[[-15.3   9.0  -3.4 -12.1]
 [-28.0  31.3  -0.1   0.4]
 [-19.9  16.3 -14.3   0.6]
 [  1.2  16.3  -9.2 -63.8]]
->
[[ 31.3  -0.1]
 [ 16.3 -14.3]]

[[ 14.9  29.6  33.1]
 [  2.7 -13.1 -22.4]
 [ -1.0 -64.3  17.2]]
->
[[-13.1 -22.4]
 [-64.3  17.2]]

[[ 48.8 -29.3 -14.1]
 [ 28.4 -15.1   8.0]
 [ 12.2  -3.7 -32.3]
 [-10.6 -48.4 -45.8]]
->
[[-15.1   8.0]
 [ -3.7 -32.3]]

[[-33.5 -55.0 -46.8]
 [-34.3 -29.9 -36.2]
 [-41.4 -50.0 -61.6]
 [ 21.6  13.6  10.3]
 [-17.9 -50.9 -29.4]]
->
[[-29.9 -36.2]
 [-50.0 -61.6]]

[[  8.8  11.0 -15.7  -5.9 -50.6]
 [ 11.4  18.3  -0.3 -23.5   0.6]
 [  1.7 -17.4  11.5  12.3   8.8]]
->
[[ 18.3  -0.3]
 [-17.4  11.5]]

[[-18.4 -58.5  41.8]
 [ 31.3  -6.0  21.7]
 [  2.1  49.4  43.1]
 [ -6.4  29.8  19.3]]
->
[[-6.0 21.7]
 [49.4 43.1]]
